Named turns come first, each shown by rows before and after it. Which turns, in which order, take the first row of each pair that follows to the second? Write the first one first, as in the answered first pair.
j898 (before -> after):
[-3.89 +3.00 +0.45 +2.07 -0.09 -0.63 -1.58 -0.53] -> [-2.79 +3.37 +1.65 +0.98 -1.60 -0.99 -2.05 -0.98]
[+2.72 -0.20 +1.83 -1.49 -0.10 +0.75 +0.04 -3.06] -> [+2.63 -0.88 +1.12 -2.05 +0.29 +1.83 +0.70 -2.45]
[+0.45 -0.12 -0.27 +0.89 +1.26 -2.55 -0.13 -0.89] -> [+1.11 +0.19 +0.38 +0.25 +0.46 -2.65 -0.39 -1.08]
j938 (before -> after):
[-1.66 +4.12 +0.10 -0.69 -0.12 -1.12 -3.48 -1.31] -> [-2.26 +4.40 +1.09 +0.23 -1.65 -1.84 -1.64 -1.19]
[-0.67 -1.86 -1.34 +3.23 +1.28 -3.15 +1.40 +2.42] -> [-0.61 -2.27 -1.49 +2.62 +0.96 -2.44 +2.23 +3.04]
[+1.70 -1.03 +1.03 +0.59 -1.07 -1.27 +1.88 -1.03] -> [+1.96 -1.48 +0.66 -0.13 -1.12 -0.51 +2.05 -0.55]
j837 (before -> after):
[-0.45 +3.29 +2.79 +3.92 -1.42 -1.79 -0.89 -1.41] -> [-1.07 +4.32 +3.26 +0.96 -1.66 +0.36 -1.99 -2.27]
[+1.63 -2.81 -1.15 +1.57 +0.88 -1.32 +2.30 -0.20] -> [+2.25 -1.69 -0.33 -0.66 +1.86 -0.64 -0.61 -2.92]
[+0.30 +1.49 +0.56 -0.70 -2.61 -1.36 +0.48 -0.43] -> [+0.46 +1.37 +0.41 -0.21 -2.67 -1.68 +0.55 -0.30]
[-0.05 -1.89 -1.89 +0.33 +2.95 +0.73 +0.24 -0.56] -> [-0.30 -1.58 -1.80 -0.78 +2.90 +1.52 -0.19 -0.73]
j567 (before -> after):
[-1.22 +0.09 -0.42 +1.23 +1.62 +0.37 +1.12 -0.30] -> [-0.53 -0.37 -0.36 +0.89 +0.10 +0.31 +1.64 +1.74]
[+0.49 +1.21 +1.22 -3.49 -0.23 +1.25 -1.33 -3.43] -> [+0.40 +0.58 +1.41 -4.17 -1.77 +2.10 +1.01 -1.48]
[+2.01 +0.43 -1.74 +1.68 -1.87 -0.98 -1.70 +0.00] -> [+0.07 +0.83 -1.73 +1.71 +0.33 +0.24 -0.96 -2.95]
[+0.29 -0.23 +0.54 +3.23 +2.24 -1.20 -0.61 +0.26] -> [-1.05 -0.59 +0.80 +2.72 +2.30 +0.24 +1.63 -0.30]
Pairs:
Each pair is two turns apart.
[-0.24 -0.89 -1.01 -1.48 +3.15 +2.20 +1.81 -2.21] -> [-1.00 +0.22 -0.31 +0.84 +3.49 +0.27 +0.71 -3.46]
j898 then j898
[-0.12 +0.18 -0.70 +0.56 -1.08 +0.82 +1.01 -0.05] -> [+0.31 -0.09 -1.22 -0.13 -0.40 +1.28 +0.21 +0.01]
j938 then j938
[-0.52 +2.68 +2.24 -2.59 -0.59 -0.36 -2.87 -2.06] -> [-2.69 +0.89 +1.44 +0.00 -2.17 +0.02 +4.00 +1.44]
j567 then j837
[-1.45 -0.61 -1.19 -0.78 +1.55 +1.50 +1.52 +1.79] -> [-1.23 -0.44 -1.25 +0.79 +0.94 -0.03 +1.01 +2.99]
j898 then j567
[-0.47 +0.83 -2.62 +1.45 -5.08 -1.03 +1.77 +6.58] -> [-0.97 -0.30 -4.95 +1.30 -2.31 +0.35 +0.89 +7.01]
j938 then j898
[+3.65 -1.76 -0.43 +0.45 +1.04 -1.15 -0.09 -1.18] -> [+1.51 -1.05 -0.11 -2.18 +1.37 +1.92 +1.16 -2.38]
j567 then j837
[+0.56 -1.31 -0.46 -0.34 -0.30 -0.24 +0.98 +1.80] -> [+0.82 -0.97 -0.99 -0.35 +1.40 -0.54 -1.28 +0.43]
j938 then j567
[-2.91 +2.02 +0.23 +2.42 +0.20 +0.04 +1.28 +0.16] -> [-2.26 +1.91 +1.22 +1.16 -1.54 +0.36 +2.19 +0.68]
j898 then j938
[-2.19 +1.97 +1.12 -0.79 -1.38 +1.29 +0.86 -1.03] -> [-0.92 +1.11 +0.44 -0.95 -2.72 +1.11 +0.75 +1.83]
j567 then j898
[+2.25 +0.88 +2.00 -0.65 -1.16 -1.57 -2.24 -0.88] -> [+1.99 +0.76 +2.67 -0.51 -2.51 -1.48 -0.25 -0.20]
j938 then j938
[-2.09 -0.53 -1.06 +0.04 +0.82 +0.73 +2.06 -0.60] -> [-0.64 -1.40 -1.07 +0.77 -0.37 -0.52 +2.40 +1.04]
j837 then j567
[+0.03 -1.60 -0.97 +0.22 -0.38 +0.72 +3.38 +3.58] -> [+2.00 -0.54 -0.89 +2.10 +0.17 -2.62 -1.69 +3.17]
j567 then j938
[-1.63 +0.62 -1.55 -0.90 +2.08 +1.27 +0.71 -0.49] -> [+0.92 +0.40 -1.66 -0.45 +0.11 -0.67 -1.47 +2.53]
j567 then j567
[+0.76 -1.88 -0.11 -1.27 -0.98 +1.67 +1.54 +0.58] -> [+1.85 -2.76 -0.60 +0.46 +0.03 +0.18 +0.91 +0.35]
j837 then j938
[-1.83 -0.39 -0.92 -0.16 +2.01 +1.62 +0.16 -1.87] -> [-1.66 -0.88 -0.38 -0.36 -0.80 +1.71 +2.70 +0.82]
j898 then j567
[+2.69 -0.16 +0.25 +0.37 +2.06 -0.25 -0.44 -0.38] -> [+1.07 +0.16 +0.78 +0.61 +2.22 +0.32 +1.73 -1.51]
j938 then j567
[+1.67 -2.17 -1.77 +0.78 +3.50 -1.18 -1.89 -0.58] -> [-0.63 -1.99 -0.94 +0.10 +3.63 +0.70 +1.79 -2.37]
j898 then j567
[-2.25 +1.05 +1.52 +3.32 +1.34 +0.99 +2.63 -4.06] -> [+2.13 -0.58 +1.99 +4.69 -0.20 -2.34 +1.34 -2.79]
j567 then j837
[-2.05 +2.13 +1.92 -1.10 -4.82 -0.21 +2.46 +2.35] -> [-0.16 +2.63 +1.91 -0.33 -4.79 -2.47 -1.36 +2.55]
j567 then j938
[-1.15 +1.69 +1.36 -0.35 -2.47 +1.41 +2.33 +0.89] -> [+0.45 +0.90 +0.96 +3.44 -0.87 -2.23 +0.80 -0.23]
j837 then j567
[-0.62 +0.13 +0.30 +1.73 -2.15 -1.64 +2.01 +2.41] -> [+1.99 -1.03 -0.38 +2.26 +0.08 -3.05 -0.38 +0.36]
j938 then j837
[+2.33 +2.40 +0.68 -0.39 -0.63 -1.11 -2.59 -1.58] -> [+2.96 +0.76 -0.45 -3.01 -0.77 +1.46 -1.22 -0.01]
j898 then j898
[-0.09 -1.31 +0.58 +1.65 -2.21 -1.11 +3.87 +1.88] -> [+1.17 +0.70 +1.79 -2.65 -0.17 +0.28 -1.86 -3.47]
j837 then j837
[-2.66 +1.60 +0.62 +1.84 +1.28 +0.04 -0.24 +1.07] -> [-1.65 +1.26 +0.57 +1.74 +0.00 -0.44 -0.25 +2.78]
j567 then j567
[+0.23 -2.18 +0.18 -0.56 -1.12 +0.13 +2.62 -1.47] -> [+0.43 -2.25 -0.20 +0.34 +0.06 -0.79 +1.72 -2.63]
j898 then j837
[+0.80 -0.55 -0.29 +0.70 -1.90 -0.52 +2.08 +2.49] -> [+2.31 +0.29 -0.02 +0.74 -0.94 -2.14 -1.98 +0.86]
j567 then j898
[-0.34 -0.83 -2.62 -1.09 +1.73 +2.19 +0.62 +1.75] -> [+0.78 -0.12 -2.64 +0.07 +2.03 +0.33 -2.36 +1.86]
j567 then j938
[-2.79 +1.33 +0.63 +3.85 +2.01 -1.47 +1.25 -2.72] -> [-2.43 +3.30 +2.88 -0.38 -0.64 +0.35 -0.33 -3.74]
j898 then j837
[+2.58 -2.36 -1.56 -0.81 +1.73 +0.64 -1.89 +0.82] -> [+1.56 -1.55 -1.48 -1.82 +2.14 +1.69 -2.20 +0.22]
j837 then j567
[-3.83 +0.85 -1.78 -0.02 -1.27 +1.63 -0.45 +2.97] -> [-4.05 +1.33 -2.09 +0.79 -0.30 +0.95 -1.56 +2.38]
j938 then j898
[-0.62 -0.21 +2.08 +0.50 -0.51 +0.02 +3.41 -1.39] -> [+2.46 -0.19 +2.35 +0.67 -1.11 -2.17 -0.50 -0.97]
j567 then j837
[-1.22 +0.81 +0.72 -4.17 -0.01 +3.58 -0.91 +1.35] -> [-2.22 -0.20 -0.54 -0.50 -0.45 +2.08 +1.69 +4.64]
j938 then j837
[-0.11 +0.11 +1.51 -1.26 -3.64 +0.51 +2.80 +2.24] -> [+2.72 +0.40 +2.21 -0.12 -0.71 -2.30 -1.96 -2.85]
j837 then j837
[+1.56 -0.06 +0.80 +0.06 -2.75 +0.29 +1.20 +2.37] -> [+0.38 -0.77 -0.69 +0.89 -1.02 +1.09 +2.07 +3.08]
j898 then j898
[+0.91 +0.73 -1.38 +0.65 +1.42 -0.91 -1.70 +1.58] -> [-1.27 +1.11 -1.38 -0.31 +2.17 +1.27 +0.08 -0.05]
j567 then j837
[+1.18 +1.35 +2.55 -3.26 -2.47 +0.31 -0.70 -2.64] -> [-0.81 -0.31 +0.62 -1.86 -3.06 +1.60 +3.93 +1.70]
j837 then j898
[+3.30 -0.56 +0.34 +0.13 +2.79 -1.34 -2.63 -2.78] -> [+3.72 +0.14 +2.20 -0.08 +0.09 -2.18 -1.62 -2.96]
j938 then j898
[+2.32 -0.74 +0.42 +2.27 +0.13 +0.95 -2.02 +2.00] -> [+2.01 +0.24 +1.08 +0.63 +0.08 +1.69 -3.26 +0.54]
j938 then j837
[-0.42 +1.12 +2.25 -1.13 -3.74 +0.67 +2.80 +0.57] -> [+1.58 -1.50 +0.43 +2.04 -2.15 -1.39 +3.38 +2.03]
j938 then j837
[+0.58 -0.50 +0.52 +1.09 -2.14 +0.66 +2.44 +1.79] -> [+2.94 -0.88 +0.94 +1.72 -1.14 -1.27 +0.20 -0.59]
j837 then j898
[+0.79 +0.81 +1.12 -2.75 -1.50 +2.04 -0.93 -1.77] -> [+1.15 +0.90 +0.81 -2.65 -1.45 +1.61 -1.87 -1.40]
j567 then j938
[+0.47 -1.42 -0.18 -1.24 -1.10 +1.48 +2.82 +1.43] -> [+1.37 -1.36 -1.59 -1.85 +1.82 +1.62 -1.21 +0.22]
j938 then j938
[+0.06 -1.16 -4.27 -1.69 +2.89 +2.07 -1.64 +2.57] -> [-1.16 -0.40 -4.23 +0.51 +4.19 +0.70 -2.24 +1.28]
j567 then j898
[-2.03 -0.81 -1.33 +0.47 +1.85 +1.21 +1.51 +0.16] -> [-1.11 -0.93 -1.44 +1.70 +0.53 -0.28 +0.92 +2.40]
j567 then j898
[-3.29 +1.32 +0.08 -2.03 +0.53 +2.57 +1.44 -2.05] -> [-0.47 -0.26 -0.84 +1.87 -2.31 -1.53 +1.66 +3.97]
j837 then j567
